In the rows, 128 means zero.
One hidden turn or mirror swaps the rows below in pairs. Which row is each named row swapped with?
lel: [140 136 126 133 136 116 135 123  83 164 145 121  88 153 126 136 156 135
 161]
vamu: [145 121 124 133 136 119 156 123 101 148 140 124 158 153 114 140 149 134
 138]
fifiz: [132 128 129 123 129 120 112 119  74 152 141 130  86 104 117 128 109 135
 128]
tavi: [123 153 137 103 152 119 136  99  85 129 141 146 124 127 125 126 147 148
 110]
lidu: [159 112 115 131 150 106 117 136 118 135 137 110  98 121 127 156 145 111
 111]
runok: [146 126 132 129 137 125  90 121  93 135 142 129 103 151 110 137 128 135
 153]
sina: [129 143 132  99 145 122 152  91  86 137 144 137 123 139 130 144 155 160
 123]
zifu: [127 146 119 120 159 134 141 107 101 122 134 140 128  93 116 137 162 126
 133]
povu: [170 103 126 124 143 115 158 126  83 117 148 124 106 127 131 140 140 134
 149]
zibif: [126 158 116 121 136 120 102 118  88 144 139 130 105 154 111 148 168 134
 121]
puded: [135  95 114 122 120 134 141  95 101 147 147 131 105  96 126 130 132 135
 124]
fubi: [123 148 133  96 139 126 146  95  84 133 139 133 122 128 128 121 164 144
 123]
nakim: [133 127 124 128 146 120 141 125  74 122 142 138 112 132 117 110 176 134
 150]
sozip: [134 115 124 128 114  97 123  87  85 129 128 135 124 124 131 166 127 136
 129]
pabem: [140 136 120 119 137 123 146 113  98 135 137 126  79 113 125 156 133 139
  87]
Vit: [162 142 123 130 131 120 143 133 104 146 141 109 152 150 115 134 147 126
 127]
Vezo: [142 137 125 133 125 118 145 123 106 141 139 116 150 157 115 127 160 119
 136]
Rab: [145 128 113 116 139 114 126 106 111 131 141 120 114 110 123 151 139 132
  75]
dirif: [158 129 121 130 138 107 115 116 102 142 138 129 152 145 119 153 135 130
  97]
rom: [163 109 117 116 156 123 115 125 111 131 143 119 115  94 129 127 148 129
 111]
lapub: [154 120 120 126 130 116 114 117 106 146 136 116 126 107 120 157 148 132
  82]
Pufak: [134 113 115 120 119 128 151 122  73 152 126 117 126 108 106 123 127 136
 102]
kuru: [147  98 117 124 130 108 116 125  87 137 143 125  89 161 114 156 155 125
 132]
mur: [151 129 136 135 141 121 126 139  79 140 162 137  92 136 105 117 125 145
 116]
muf: [138 128 115 116 136 115 158 122  95 148 142 125 101  86 116 140 120 121
 149]
Zuf: [142 115 121 148 128 119 139 151  80 152 128 125 110 133 100 145 123 119
 110]
mer: [162 138 131 111 154 130 140 116  77 135 159 139 116 126 122 118 125 155
 112]
moga: [150 154 116 117 135 125 144 120  85 143 141 121 116  82 104 156 153 136
 135]
rizud: [147 136 125 131 124 108  87 119  89 145 147 128 100 141 112 129 120 139
 131]
Zedat: [121 115 119 132 145 118 136 100 110 159 127 130 122 100 140 144 166 124
 128]
goge: [146 166 116 135 126 122 123 122  92 140 140 119 120 150 102 151 151 127
 156]
tasu: [138 137 110 135 142 149 143 125 109 147 149 125 129 101 116 113 156 127
 127]
nuzi: [139 100 116 108 146 123 120 104 109 135 121 113 121  94 133 149 135 126
 124]
Piza: [128 137 124 118 136 112 165 117  85 143 141 120  97 137 105 127 147 143
 165]
befa: [150 113 123 122 134 122 170 122  89 147 152 123  83 125 122 139 136 135
 154]
Niza: [132 133 115 119 140  83 127 125  99 136 130 127  95 136 111 175 141 111
 138]
Topuf: [145 120 125 124 138 113 116 124  94 133 144 119  87 156 117 134 116 134
 156]
Pupo: [138 143 108 132 104 115 127  91 108 138 134 113 130 124 129 142 169 134
 132]
sizuf: [140 128 115 126 137 103 144 121 104 121 141 120  89 162 115 143 145 134
  94]
gatu: [153 126 124 132 134 120 128 145  69 144 153 124 107 141  96 121 118 134
 117]
Banak: [118 105 120 125 127  97 132 102  97 148 120 133 115 126 122 176 147 120
 126]
Gulup: [117 123 114 120 135  97 148 102 114 141 118 116 130 119 115 159 166 125
 134]
lipor: [154 113 122 113 150 141 112 105 119 131 136 120 120  94 131 139 144 132
 128]
dulob: [132 154 123 149 143  97 130 129 103 125 148 144 108 131  95 156 148 122
 137]

goge swaps with zifu
Pufak swaps with sizuf
muf swaps with Niza
lidu swaps with fifiz
lel swaps with Zedat

